[[-70 -23]
 [ 59 -17]
 [ 36  12]
 [-37 -83]
 [-38  21]
 [-18 -92]
 [ 43 -41]
 [  4   1]
 [ 44 -22]
 [  5  26]]
:
[[-23 -17  12 -83  21 -92 -41   1 -22  26]
 [-70  59  36 -37 -38 -18  43   4  44   5]]

[[ -1 -15  -6  -8  50 -73 -41 -55 -31  -6  -9   1]
 [  1 -10   2 -69  33  -2 -10   8 -29 -69 -31 -81]
 [-68 -57  65   4  -7  -4  25   1  25  -3  44  -4]]
:
[[  1 -81  -4]
 [ -9 -31  44]
 [ -6 -69  -3]
 [-31 -29  25]
 [-55   8   1]
 [-41 -10  25]
 [-73  -2  -4]
 [ 50  33  -7]
 [ -8 -69   4]
 [ -6   2  65]
 [-15 -10 -57]
 [ -1   1 -68]]

[[-83  -1 -17]
 [ 39  -4  10]
 [-41  39  -5]
 [-76 -21 -18]
 [-24  42  -1]
 [-53 -37 -14]
 [-83   1 -17]
 [-32 -42 -10]]
:
[[-17  10  -5 -18  -1 -14 -17 -10]
 [ -1  -4  39 -21  42 -37   1 -42]
 [-83  39 -41 -76 -24 -53 -83 -32]]

[[-14   4 -16 -11]
 [-27  14 -15   8]
 [ 37 -36  42  12]
 [-97   6   1   7]
 [ -9  11 -27  -2]
 [ 39 -12  18   0]]
:
[[-11   8  12   7  -2   0]
 [-16 -15  42   1 -27  18]
 [  4  14 -36   6  11 -12]
 [-14 -27  37 -97  -9  39]]

[[-29 101  46   2  38]
 [ 12 -93 -42 -50  83]
 [ -1 -52  96 -46 -29]]
:
[[ 38  83 -29]
 [  2 -50 -46]
 [ 46 -42  96]
 [101 -93 -52]
 [-29  12  -1]]

[[  0  -1   0   0  -1]
 [ 14 -29  -5 -11 -26]
 [ 11 -21  -3  -8 -20]
 [-17  34   6  13  31]
 [ 21 -41  -7 -16 -38]
 [ -2   4   1   2   4]
 [-21  41   7  16  38]
 [-17  34   6  13  32]
 [ 46 -91 -15 -35 -84]]
:
[[ -1 -26 -20  31 -38   4  38  32 -84]
 [  0 -11  -8  13 -16   2  16  13 -35]
 [  0  -5  -3   6  -7   1   7   6 -15]
 [ -1 -29 -21  34 -41   4  41  34 -91]
 [  0  14  11 -17  21  -2 -21 -17  46]]

[[ 35  -9  -9 -31  28]
 [  4  62  62 -49 -82]
 [ 55 -15 -15  12 -29]
 [-66  23  23  -5  15]]
:
[[ 28 -82 -29  15]
 [-31 -49  12  -5]
 [ -9  62 -15  23]
 [ -9  62 -15  23]
 [ 35   4  55 -66]]
---
[[ 61  58 -59   8]
 [-65  -6  42  96]
 [ -1  52 -19  99]]
:
[[-65  -6  42  96]
 [ -1  52 -19  99]
 [ 61  58 -59   8]]

[[ 13 -37  71]
 [ 50 -42 -40]
 [-83  86  14]
 [-59  42  -6]
 [-61  75 -27]
 [-31  20  -4]
 [  8 -48  67]
 [-26   4 -25]
 [ 42 -50  93]
 [-31   5 -96]
 [ 16 -18  78]
 [-44  61 -79]]
:
[[ 42 -50  93]
 [ 16 -18  78]
 [ 13 -37  71]
 [  8 -48  67]
 [-83  86  14]
 [-31  20  -4]
 [-59  42  -6]
 [-26   4 -25]
 [-61  75 -27]
 [ 50 -42 -40]
 [-44  61 -79]
 [-31   5 -96]]

[[ 64 -47  11  38 -44   7 -28  17  15   4 -43  42  74]
 [ 77 -57  27  39 -45  -5 -45  31  32  13 -41  57  74]
 [ 29  -9 -24  37 -31  46  28 -16 -29 -14 -37   4  73]
 [-84 102  -9 -52  82  27  98 -21 -20  25  96 -58 -90]
 [ 69 -58  25   8 -52  -9 -29  22  26  32 -26  46  57]
 [-29  54  -4  40  57  23  14   5   0 -31  13 -10 -10]
 [ -4  37 -52  43  -6  85  83 -41 -62 -29 -24 -28  70]]
:
[[ 77 -57  27  39 -45  -5 -45  31  32  13 -41  57  74]
 [ 69 -58  25   8 -52  -9 -29  22  26  32 -26  46  57]
 [ 64 -47  11  38 -44   7 -28  17  15   4 -43  42  74]
 [-29  54  -4  40  57  23  14   5   0 -31  13 -10 -10]
 [-84 102  -9 -52  82  27  98 -21 -20  25  96 -58 -90]
 [ 29  -9 -24  37 -31  46  28 -16 -29 -14 -37   4  73]
 [ -4  37 -52  43  -6  85  83 -41 -62 -29 -24 -28  70]]

[[ 20 -33 -35]
 [-47  87  37]
 [-41  27   1]
 [-60  82  12]]
:
[[-47  87  37]
 [-60  82  12]
 [-41  27   1]
 [ 20 -33 -35]]

[[ 58 -22  23]
 [-86 -37 -72]
 [  6   0  39]
 [ 50  37 -40]
 [ 66 -49  -3]
 [ 55  72  21]
 [-69  -9 -66]
 [ 74  31  55]
 [-42 -63  14]
 [-12  -9 -53]
 [ 15  54 -23]
 [ 39  59 -29]]
:
[[ 74  31  55]
 [  6   0  39]
 [ 58 -22  23]
 [ 55  72  21]
 [-42 -63  14]
 [ 66 -49  -3]
 [ 15  54 -23]
 [ 39  59 -29]
 [ 50  37 -40]
 [-12  -9 -53]
 [-69  -9 -66]
 [-86 -37 -72]]

[[-75 -78 -34 -71 -47  88   3 -47 -52 -62 -58  99  19]
 [-74 -75 -39 -77 -53  97  11 -52 -51 -63 -49  92  21]
 [-78 -47 -65 -76 -58  89  40 -62 -36 -61 -15  54  37]
 [102 102  61  94  71 -50  27  72  78  87  86 -66  10]]
:
[[102 102  61  94  71 -50  27  72  78  87  86 -66  10]
 [-75 -78 -34 -71 -47  88   3 -47 -52 -62 -58  99  19]
 [-74 -75 -39 -77 -53  97  11 -52 -51 -63 -49  92  21]
 [-78 -47 -65 -76 -58  89  40 -62 -36 -61 -15  54  37]]

[[ 31   3  -9   3 -16   0 -11  22  44  10   8  17]
 [ 87  96  48  53  47  13  32 -16 -34 -60 -69 -74]
 [ -4  28  21  34 -16  25  28   5  28  36  48  21]
 [-35 -18  -6  25 -16  -9 -11  10   3   9  11 -12]
 [ 76  32  12   4   0 -37 -23 -37 -52 -39 -51 -68]
 [ -2  -2   4  12 -36   1 -23 -17 -32 -40 -32  -8]
 [ -3 -22 -27 -10  35  23  35  -3  -2  18  23  14]]
:
[[ 87  96  48  53  47  13  32 -16 -34 -60 -69 -74]
 [ -4  28  21  34 -16  25  28   5  28  36  48  21]
 [ 76  32  12   4   0 -37 -23 -37 -52 -39 -51 -68]
 [ -2  -2   4  12 -36   1 -23 -17 -32 -40 -32  -8]
 [-35 -18  -6  25 -16  -9 -11  10   3   9  11 -12]
 [ 31   3  -9   3 -16   0 -11  22  44  10   8  17]
 [ -3 -22 -27 -10  35  23  35  -3  -2  18  23  14]]

[[-30 -68  82]
 [-25  77 -46]
 [-12 -11   6]]
:
[[-30 -68  82]
 [-12 -11   6]
 [-25  77 -46]]

[[-68   8 -53 -70 -83  39  23  34 -49 -16  -2  79  12  25  10]
 [ 77  74  44  63  68  26  18 -43  31 -15  29 -52  20  24  49]
 [ 75  80  39  60  61  31  19 -46  26 -19  30 -51  21  26  52]]
:
[[ 77  74  44  63  68  26  18 -43  31 -15  29 -52  20  24  49]
 [ 75  80  39  60  61  31  19 -46  26 -19  30 -51  21  26  52]
 [-68   8 -53 -70 -83  39  23  34 -49 -16  -2  79  12  25  10]]
